In the data rows, zero lies at 4.5, halfway between 4 and 5.
The rows of a group all lie on one hidden flat surface, such as a line or a plane, and a surface may be shifted away from zero. There are 6 groups. The first row asked about is in group 0, and each new group gets the next number.
The rows in order, each followed by its group:
[4 5 2 6 4 4 5 5 2] 0
[2 5 6 5 5 3 3 2 3] 1
[7 4 4 4 4 6 5 7 6] 1
[5 7 4 2 6 4 2 6 4] 2
[5 7 4 1 6 4 2 6 4] 2
[4 2 4 9 6 3 5 8 3] 3
[6 2 8 9 4 2 2 4 5] 4
[6 8 6 2 3 3 3 2 6] 3
[5 2 7 8 4 2 2 5 5] 4
[6 8 6 2 3 3 3 2 6] 3
[3 5 2 3 5 5 5 4 4] 4
[5 4 6 4 6 3 4 5 5] 0
[5 8 4 1 6 4 2 6 4] 2
[5 5 3 6 4 4 4 5 3] 0
[1 6 6 5 5 2 3 1 2] 1
[5 6 4 2 5 4 3 5 4] 2
[5 6 4 2 5 4 3 5 4] 2
[4 8 4 3 3 2 3 7 3] 5
[4 3 4 7 5 3 5 7 3] 3
[5 7 6 3 3 3 4 3 5] 3
[5 7 4 1 6 4 2 6 4] 2
[6 4 4 4 4 6 5 6 6] 1
[3 6 4 5 3 7 3 4 5] 0
[5 2 5 6 5 7 6 3 7] 5
[4 1 5 8 3 5 8 3 5] 2
[1 3 3 3 6 3 4 6 7] 4
[4 2 4 8 6 3 5 8 3] 3
[5 4 3 6 5 3 5 5 3] 0
[7 6 5 6 3 5 4 3 1] 4
[5 7 3 4 3 6 5 3 1] 4
[5 6 4 2 6 4 3 6 4] 2
[5 7 4 2 6 4 3 6 4] 2
[4 3 5 6 4 5 6 4 5] 2
[6 8 6 2 3 3 3 2 6] 3
[4 3 5 6 4 5 6 4 5] 2
[7 3 3 5 7 1 5 6 2] 0
[6 8 6 2 3 3 3 2 6] 3
[8 4 3 4 4 7 6 8 7] 1
[5 2 5 7 5 7 7 2 8] 5
[7 6 5 6 3 5 5 2 1] 4
[5 7 4 1 6 4 2 6 4] 2
[5 8 4 1 6 4 2 6 4] 2
[6 3 7 3 8 1 4 5 5] 0
[6 5 6 7 3 4 3 3 3] 4
[6 4 2 6 5 1 5 5 1] 0
[1 6 6 6 5 2 3 1 2] 1
[4 3 4 7 5 3 5 7 3] 3
[3 6 5 5 3 8 3 4 5] 0
[4 5 3 6 4 6 4 4 4] 0
[5 5 7 3 6 4 3 5 6] 0
[3 4 4 4 5 3 4 5 5] 4
[5 5 3 6 4 4 5 5 3] 0
[5 7 4 2 6 4 3 5 4] 2
[5 3 5 5 5 6 5 2 5] 5
[8 7 6 7 2 5 4 2 1] 4
[2 6 6 5 5 2 3 1 2] 1
[1 2 5 5 6 2 3 6 7] 4
[5 8 3 3 3 2 5 9 5] 5
[6 4 3 5 6 2 5 5 3] 0
[4 4 5 7 5 3 5 6 4] 3
[3 2 5 6 5 2 3 5 6] 4
[7 4 4 4 4 7 6 7 6] 1
[4 4 5 6 5 3 5 6 4] 3
[6 5 4 6 3 5 7 6 8] 5
[5 4 7 3 7 3 4 5 5] 0
[7 5 6 7 3 4 4 3 2] 4
[3 6 1 2 5 5 6 4 3] 4
[5 4 6 7 4 3 3 4 4] 4
[6 8 6 2 3 3 3 2 6] 3
[2 5 6 5 5 3 3 2 3] 1
[8 4 3 3 4 7 6 8 7] 1
[3 3 5 5 5 3 4 5 5] 4
[4 3 4 8 5 3 5 7 3] 3
[2 5 3 3 5 4 5 5 4] 4
[5 6 4 4 3 4 5 6 5] 5
[4 3 6 6 5 3 3 5 5] 4
[6 3 8 8 4 2 2 4 5] 4
How many dimensions does the flat surface of each group have? Group 0 first:
2 1 1 1 2 2
